Turns in one plane each, and the order they were made in; the first pair answered:
k272:
[ 2.26 -1.11  1.27 -0.60 -1.62  1.89  2.24  1.63 -0.02 -1.47 -0.89  2.11
  0.48  1.26 -1.55  2.47  4.51  0.44] -> [ 2.70  1.51 -2.96  0.07 -0.14  0.23  1.52  3.79 -0.71  0.32 -2.03  2.19
 -0.52 -0.38 -0.21  3.09  2.16  0.56]
[-1.40 -1.12  0.51  1.71 -0.90 -0.04  0.27  0.57  0.01 -0.08  0.58 -0.39
 -0.28 -0.13 -0.70 -1.52 -1.93 -0.27] -> [-1.23 -1.59  0.82  1.79 -0.95  0.05  0.46  0.94 -0.04  0.14  0.38 -0.11
 -0.20  0.11 -0.64 -1.23 -1.69 -0.53]
[ 0.88 -2.00  3.42 -0.63 -1.88  0.37  2.08  0.25  1.72  0.72 -0.06 -0.39
  1.96  1.02 -0.59  0.43  3.27  0.32] -> [ 1.88  0.49 -0.32  0.27 -0.35 -0.95  2.52  3.70  1.63  2.83 -1.21  0.49
  1.52  0.52 -0.03  1.78  1.68 -0.17]
k598:
[ 1.80  0.09  2.80  0.90 -1.00  0.60  3.04  1.47  1.03  1.16 -0.47 -0.24
  1.58  2.03 -2.29  0.11  2.25 -1.97] -> [ 1.29  1.78 -2.70  0.39  2.22 -0.48  1.05  1.79 -1.90  0.58  1.16  1.05
 -1.99 -0.54  1.68  1.70 -1.92  2.82]
[-1.57  0.78 -0.37  0.86 -3.49 -0.04  0.52 -0.19  2.63  2.33 -3.58 -2.66
  1.97  0.60 -1.48 -2.15  0.91 -5.04] -> [ 2.16 -1.35  0.08  0.00  2.02  2.04  3.94  3.18 -0.93 -0.18  1.61  4.01
  0.46  2.92  0.86  2.92  1.62  1.93]
[ 0.57  1.59 -0.30 -1.26  0.64  2.54 -1.15 -1.00 -5.16 -0.20  1.00  3.99
  0.52 -2.26  4.81  1.76  0.70 -0.34] -> [-1.28  2.16  0.54 -0.62 -2.86  1.76 -2.45 -2.99 -2.51  1.06 -1.51  0.49
  1.94 -2.84  3.06 -0.87  1.46 -4.73]
k856:
[ 2.44  1.56 -2.24  0.60  2.04 -2.26  1.52  3.53 -0.72  1.54 -0.79  2.30
  0.98  1.53  0.05  2.19  0.13  0.44] -> [ 2.60 -0.73  0.91 -0.29  1.69 -0.52  2.20  1.96 -1.08 -0.78  1.09  3.25
  1.58  2.45 -0.31  2.11  1.72  1.87]
[ 0.52  2.39 -1.99  1.58 -2.39 -2.51  1.01  3.02  1.01  3.06 -2.99 -0.55
  0.36 -0.29 -0.87  0.05 -0.48 -4.46] -> [ 2.00  1.75 -3.65  0.84  1.14 -1.77  1.77  4.11 -2.04  1.36  0.19  2.97
 -1.85 -0.18  1.65  2.92 -1.81  0.66]
[-2.39 -0.37  3.44  2.17 -1.28  0.98  1.61 -2.76 -0.03 -0.97 -0.92  0.58
  1.59 -0.24 -0.47 -0.25 -0.59 -0.18] -> [-2.48  1.79  0.83  2.83 -1.33 -0.15  0.93 -1.59  0.68  0.90 -2.58 -0.60
  1.51 -0.97 -0.54 -0.59 -1.96 -1.40]
k160:
[ 1.26 -0.30  1.10  0.42  1.20 -0.07  2.96  1.37 -1.33  0.10  0.86  3.12
  0.89  2.38  0.49  3.50  1.61  2.30] -> [ 1.01  0.45  1.25  1.28 -0.56 -0.60  3.31  2.28  0.48  1.74 -1.05  1.36
  2.08  2.98 -1.17  2.50  2.37 -1.24]
[ 1.72 -1.15  0.88  1.32 -0.66  1.98  3.77  3.08  0.64  3.85  0.48 -0.05
  2.02  3.00 -0.27  0.61  2.16 -2.67] -> [-0.44 -0.30  0.31  1.40 -2.48  1.14  1.62  0.79  1.61  4.45 -1.54 -2.69
  1.76  1.40 -0.67 -1.79  1.17 -4.43]
[-2.22 -0.61  0.27 -1.05 -0.55 -0.13 -2.16 -3.69  0.07 -1.15  1.72 -1.35
 -0.77 -1.70  1.19 -1.31  0.61  1.43] -> [-0.94 -1.23  0.53 -1.04  1.02  0.43 -1.11 -2.32 -0.81 -1.68  3.19  0.91
 -0.79 -0.61  1.45  0.45  1.20  3.16]
[-2.81  0.44 -0.45  1.57  3.14 -1.91 -0.67 -1.98 -0.58  1.80 -1.61  3.70
  0.92 -3.38 -3.25  0.13 -0.40 -0.33] -> [-2.87  0.23 -0.32  1.39  3.28 -1.76 -0.82 -1.96 -0.53  1.65 -1.42  3.69
  0.64 -3.58 -3.11  0.30 -0.29  0.51]
Pairs:
Between the rows of a pair lie two turns.
[ 2.16 -1.15 -0.60 -1.02  0.47 -1.15 -1.11 -2.24 -0.16 -0.11  1.10 -3.03
 -0.54 -2.17 -4.07 -4.58  0.86 -1.56] -> [ 3.39 -2.28  1.30 -1.28  0.99 -0.16  0.41 -1.72 -0.62 -0.80  2.17 -1.31
 -0.01 -0.73 -4.35 -3.41  2.32 -0.65] : k160, k272
[ 0.87  1.29 -4.65  0.53  3.83  1.29 -2.35  0.51 -1.36 -0.31  0.22  3.10
 -1.29 -1.08  1.64  0.87 -0.69  3.03] -> [-0.09  2.61 -3.50  1.75  0.15  0.47 -2.56  0.73  2.12  2.79 -3.88 -0.59
  1.10 -0.78 -1.41 -1.53  0.48 -3.20] : k160, k598
[-1.61 -0.75  2.26 -1.76  2.24  2.54  1.51 -2.61 -0.78 -0.63 -0.63 -0.18
 -2.17  0.66 -1.10 -0.72  3.77 -0.14] -> [-2.53 -0.35  1.53 -1.53  1.05  1.81  0.39 -3.49 -0.32 -0.06 -1.71 -1.46
 -2.33 -0.39 -0.87 -1.73  3.06 -1.15] : k598, k598
[-0.08  0.33 -2.17 -1.20 -1.21  0.36  0.96  3.10  1.58 -1.68 -0.34  1.89
 -0.18 -0.94 -0.24  0.65 -0.44 -0.06] -> [-0.96 -0.79 -0.96 -1.93 -1.47  0.97  0.45  0.96  1.14 -3.25  0.90  1.76
 -0.22 -1.23  0.42 -0.01 -0.54  0.97] : k272, k856
[ 0.21 -1.52  2.67 -0.01  3.16  3.76 -2.79 -4.57 -1.43 -4.85  3.43  3.95
  0.28  0.94 -0.22  1.20  2.95  2.21] -> [-2.72  1.49 -1.33  0.45  0.84  1.32 -6.97 -7.26 -0.53 -2.67  0.08 -0.49
 -1.37 -2.86  0.37 -2.00 -0.51 -0.64] : k598, k856
[ 2.45 -1.52  0.34  0.03  0.29  1.44  3.25  1.87 -1.13 -1.23  0.59  1.93
 -1.71 -0.42 -0.82  0.13  0.15  1.63] -> [ 2.59 -0.04 -0.83  0.93 -0.63  0.50  3.41  2.73 -0.34  0.84 -1.17  0.67
 -1.11 -0.35 -1.75 -0.26  0.09 -0.96] : k856, k272
[-0.38 -0.37 -0.65  0.42  0.53 -1.10 -0.36 -3.06 -0.71 -0.90  1.85 -0.56
 -1.80 -0.61  0.34  0.33  0.54  1.44] -> [ 0.49 -0.48  1.04  1.13 -0.64 -0.91  1.58 -1.33  0.81  0.33  0.58 -0.93
  0.25  1.13 -1.82  0.54  2.68 -1.18] : k598, k272
[-2.35 -0.63  2.73 -1.49 -1.76  0.26 -1.59 -3.27  0.84 -0.82 -1.12 -3.24
  0.66 -1.17 -0.52 -2.35  2.05 -1.64] -> [ 1.35 -1.57  3.85 -1.12  1.38  1.54  2.20  1.29 -0.63 -1.14  1.25  1.34
  1.12  2.26 -0.76  1.69  3.79  1.20] : k598, k160
[ 1.75  2.25 -5.08  1.24  3.92 -1.34 -0.52  2.63 -2.02  1.73  0.78  2.61
 -2.12 -1.16  2.63  2.17 -4.56  2.95] -> [-2.63  1.41 -0.81  0.94 -2.70 -1.35 -3.37 -4.41  1.40  1.80 -2.84 -4.05
 -0.52 -2.62  0.30 -3.81 -3.12 -3.07] : k598, k160
[-0.87  0.76 -1.16  1.49 -1.02 -1.58 -2.05 -1.30  0.22 -0.38  0.27 -1.60
 -0.94 -2.47  0.62 -2.17 -0.65  0.12] -> [-0.41 -0.59  2.30  1.54 -1.99 -0.34 -0.45 -1.45  1.19 -0.71  0.38 -1.41
  0.75 -1.04 -0.98 -2.17  1.59 -0.98] : k160, k598
[-2.39 -0.75  3.01 -1.20 -1.41  0.68 -2.27 -3.44 -0.40 -0.11  0.81 -1.68
  0.62  0.29  0.75 -2.11 -0.61 -0.19] -> [-0.30  1.56  0.47  0.68 -0.81 -0.80 -0.42  1.66  1.28  3.37 -1.81 -1.48
  1.74  1.14 -0.77 -0.61 -0.71 -3.20] : k272, k856
[-0.01 -0.83  1.70 -0.05 -2.27  0.30 -0.43 -1.23 -1.33 -2.20  1.91  1.45
 -1.11 -0.79  0.02 -0.97  0.52  0.50] -> [ 0.13 -0.12  1.68  0.81 -3.22 -0.22 -0.01 -0.42  0.45 -0.87 -0.01  0.54
 -0.12 -0.45 -1.28 -1.42  1.23 -1.90] : k160, k856
[ 1.31  1.28 -2.27 -0.28  1.01 -0.47  0.12  0.88 -1.18  0.66  0.86  0.64
 -0.58  0.42  0.97  0.88 -1.72  0.77] -> [ 0.14  1.31 -0.94  0.05 -1.48 -0.80 -0.16 -0.58  0.34  1.25 -1.06 -1.72
  0.57  0.28 -0.25 -1.09 -1.15 -2.17] : k598, k272
[ 2.55  0.15 -0.22 -0.03  1.73 -0.13  1.57  1.24 -1.46 -0.23  0.63  2.24
  0.69  1.68  0.77  1.63  0.06  1.41] -> [-1.00  0.49 -0.03 -0.39 -1.33 -0.56 -1.78 -3.52 -0.47 -0.50 -1.04 -1.94
  0.12 -0.88  0.81 -2.14 -1.02 -0.69] : k598, k272
[-0.74  2.88 -1.94 -0.38 -0.59 -2.45 -1.95  1.50 -0.50  1.09 -1.14 -0.05
 -0.73 -1.40  1.53  0.75 -1.78  0.33] -> [ 0.86  0.99  0.73 -0.85  0.71 -1.04  0.54  2.80 -1.23 -0.47  0.89  2.66
  0.04  1.02  1.10  2.63  0.56  2.33] : k856, k160
[-0.96  1.28 -2.30  0.34 -1.99 -1.85 -1.61  0.88  2.33  2.44 -3.64 -3.04
  0.22 -0.73 -1.44 -0.93 -0.99 -2.21] -> [ 1.10 -0.58  1.04  0.42 -1.70 -0.62  1.37  2.53  2.44  1.88 -2.51 -1.13
  2.05  2.14 -3.26  0.62  1.94 -2.50] : k598, k160
[ 0.32  0.85 -0.36  1.61 -1.20 -0.18  0.78  1.03  0.91  1.85 -1.83 -1.14
  0.95  0.15 -1.30 -0.44  0.67 -2.47] -> [ 1.54 -0.23  0.85  1.36  0.14  0.80  2.26  1.94  0.27  0.89 -0.40  1.18
  0.93  1.38 -0.89  0.84  1.73 -0.90] : k272, k598
[ 1.29 -0.06  2.07  1.15  1.32  0.72  1.71  2.34  1.09  1.44 -1.32  0.61
  2.37  1.58 -3.22  0.87  1.78 -1.42] -> [-0.09  2.36 -3.27  1.33  2.47 -0.76 -1.25  1.72 -0.07  2.23 -1.88 -0.54
 -0.28 -1.61 -0.47  0.41 -2.01 -0.10] : k856, k272
[-1.31 -2.78  3.39  0.76 -1.69  2.33  1.38 -0.34  2.13 -1.51 -0.02 -1.02
  1.55 -2.37 -1.33 -0.54  2.25 -0.57] -> [-0.06  1.04 -2.61  1.94  0.56  0.07  0.72  4.00  2.03  1.92 -1.36 -0.31
  0.39 -3.56 -0.32  1.34 -0.74 -0.80] : k272, k272
[ 0.06 -0.42  2.44 -0.08 -1.02  1.50  1.44 -2.15  1.93  1.17  1.77  0.13
  2.08  0.04 -2.32 -1.24  2.58 -0.45] -> [ 2.00  1.86 -1.56  0.64  1.16  0.07  2.33  1.97  1.51  3.40  1.18  1.42
  1.50  0.00 -1.71  0.79  0.94  0.07] : k272, k856
[ 0.84  1.08 -3.06  0.30  1.51 -1.09  1.36  0.18  0.30  1.33  1.30  2.09
 -2.51  0.21  1.06  1.18 -1.61  0.64] -> [-0.85  0.99 -1.64  0.37 -1.41 -1.62  0.51 -1.61  2.09  2.10 -0.80 -0.96
 -1.47 -0.45 -0.45 -1.43 -0.96 -2.94] : k598, k272
[-0.04  0.32  0.11  0.71 -1.69 -1.12  0.23  0.37  2.00  0.65 -2.81 -1.96
  1.96  1.63 -1.29 -1.00  0.65 -3.34] -> [ 1.59  0.91 -1.15  1.14 -0.14 -1.26  1.39  2.85  1.30  1.32 -2.31 -0.20
  1.62  2.37 -0.80  0.89  0.61 -2.41] : k856, k598
[-2.00 -1.52  0.57  4.01 -1.69  4.06  0.62 -1.65 -0.73  0.41 -1.34 -2.35
 -0.61  5.20 -2.92  0.71 -0.10 -1.42] -> [-2.55  0.01 -1.99  4.43 -1.69  3.02 -0.43 -1.39 -0.82  1.80 -2.23 -3.05
 -1.16  3.77 -2.23  0.27 -1.93 -2.22] : k272, k160
[-0.14 -0.17  0.85 -0.60  1.23 -2.11  0.20 -2.50 -2.93 -2.78  0.25  1.16
  0.53  2.12  2.82  0.21 -2.27  0.88] -> [-0.92  0.77  0.94  0.06 -0.95 -2.87 -0.34 -2.60 -1.10 -0.90 -2.22 -1.13
  1.50  1.68  1.10 -1.54 -2.20 -2.97] : k856, k856
[ 3.10  2.61 -2.85 -1.45  4.02 -2.26  1.92  3.82 -2.07 -0.14 -0.97  1.57
 -1.34  0.80 -1.70  2.52 -0.38  3.61] -> [ 0.01  3.57 -4.89 -2.06  2.79 -3.31 -1.74  0.30 -2.04 -0.27 -2.42 -1.50
 -2.73 -2.40 -0.62 -0.15 -2.48  3.02] : k160, k272
[ 0.47 -2.20 -0.15 -0.74  1.79 -0.27  0.27 -2.60 -2.98 -3.70  1.32  1.68
 -2.48 -0.53  0.87 -0.38  0.86  5.05] -> [-1.55  0.55 -3.13  0.50 -0.77 -2.52 -2.18 -3.20 -0.90 -0.56 -2.59 -2.64
 -2.37 -2.89  0.33 -3.00 -0.97  0.33] : k598, k856
[-2.16  0.03 -1.20 -1.33  0.19  0.10 -1.45 -4.73  0.43 -0.20 -2.78  1.22
 -0.39 -0.71  1.64 -1.38 -1.82  0.83] -> [-0.95  0.80 -0.41 -0.41 -0.79 -0.32  0.12 -2.26  2.24  1.77 -4.78  0.61
  1.61  0.59 -0.55 -1.15 -0.22 -2.56] : k598, k856
[-0.95 -1.14 -0.35 -0.70 -0.36 -1.04  0.52  2.15 -0.90  1.57 -2.28 -0.11
 -0.48 -1.15 -0.50 -2.33 -1.21  0.17] -> [-0.60 -2.08  1.66 -0.66 -0.67 -0.42  1.31  1.83 -0.49  0.79 -1.65  0.55
  0.29 -0.32 -1.16 -1.96  0.25  0.33] : k160, k598
[-1.24 -2.50  2.23  0.16 -0.92  1.35 -2.09 -5.80  0.31 -2.09  2.17 -0.33
 -2.09 -0.74  1.39 -1.15 -1.02  1.82] -> [-0.97 -2.06  0.85  0.09 -0.44  1.26 -2.18 -5.30 -0.07 -1.97  2.10 -0.34
 -2.39 -1.16  2.33 -0.90 -1.62  2.35] : k856, k160
[-2.54  0.76 -1.53 -0.92 -3.85 -0.14 -0.02 -1.60  1.54  2.22 -1.88 -4.13
  2.79 -1.01 -0.96 -1.46  1.36 -3.18] -> [-2.58 -0.92 -1.87 -2.93 -0.74  1.45 -1.07 -4.01 -1.89 -1.82  2.57 -1.32
 -0.16 -1.98  2.82 -0.29 -0.31  3.56] : k160, k160
[ 1.66 -1.89 -0.78 -0.45  1.99  0.78  0.20 -0.74 -2.24 -3.73  3.91  3.59
 -2.25 -1.80  2.80  3.11 -0.75  5.68] -> [ 3.17  0.33 -3.63  0.69  3.02 -0.41  1.55  3.24 -1.87 -0.79  2.13  4.19
 -1.67 -1.50  2.04  4.31 -1.23  3.98] : k160, k272
[-0.56  2.39 -1.16  0.91  1.20 -1.49  0.32  2.15 -0.80  1.72 -1.30  0.53
 -1.97 -0.52  1.57  2.66 -1.85  2.36] -> [-2.00  2.51  0.31  1.42 -1.75 -1.83 -0.60  0.49  0.99  2.44 -3.22 -2.59
 -0.66 -0.76  0.24  0.19 -1.28 -0.88] : k598, k272
[ 0.40 -0.13 -0.44 -0.29  0.34 -0.34 -0.62 -0.83  1.03 -1.06 -0.55 -0.92
 -0.89 -2.13 -0.12  0.61 -1.96  1.72] -> [ 0.68  0.36 -0.15  0.58 -0.37 -0.54 -0.05  0.39  2.14  0.19 -1.57 -1.78
 -0.13 -1.22 -1.16  0.44 -1.16 -0.36] : k598, k856
[-1.03  2.17 -1.14  1.26 -0.67 -0.54 -1.63  0.56  0.85  1.25 -1.79 -3.13
 -0.71 -2.13 -0.65 -0.35  0.41 -0.72] -> [-0.33  1.13  1.17  1.29 -1.36  0.02 -0.02  0.67  1.47  0.95 -2.04 -2.73
  0.83 -0.63 -1.64 -0.14  2.09 -1.66] : k856, k598
[-1.09 -2.12  2.92  1.32 -1.44 -0.32  3.01  1.83 -0.43  1.00  1.11  3.59
 -0.81  1.04 -3.18  1.15  2.09 -1.40] -> [-1.05  0.00 -1.88  1.42  0.80 -1.61  1.59  2.78 -2.18  1.72  1.07  4.46
 -3.04 -1.03 -1.09  2.26 -1.09  0.64] : k856, k598
[-0.21  1.16 -1.56  1.55 -3.13  0.08  0.00 -0.83  2.95  2.51 -1.97 -1.34
  2.32  2.97 -2.39  0.05 -0.93 -6.21] -> [-2.73 -0.12 -3.16 -0.51 -1.58  0.60 -3.78 -5.94 -0.04 -1.77  1.50 -0.78
 -1.64 -0.04  1.61 -0.89 -4.01 -0.36] : k160, k160
[ 1.08 -0.29 -0.48 -0.01 -3.15 -0.31 -1.05 -3.80  2.53  0.38 -2.69 -1.78
  1.01  0.87 -3.32 -4.20  0.81 -1.31] -> [ 1.01 -1.60 -0.82 -1.44 -0.50  0.79 -1.40 -5.51 -0.39 -2.73  0.99  0.95
 -1.39  0.06 -0.40 -3.05 -0.35  4.28] : k160, k160
[-1.50  1.57 -0.29  0.53 -1.22 -1.09  0.45  0.39  0.86  3.42 -3.20 -1.98
  0.09 -0.52 -0.87 -1.30 -0.55 -2.07] -> [ 0.34  0.43  1.60  0.62 -0.85 -0.35  2.59  2.39  0.87  3.21 -1.99 -0.24
  0.91  1.51 -1.61  0.26  0.91 -1.55] : k598, k160
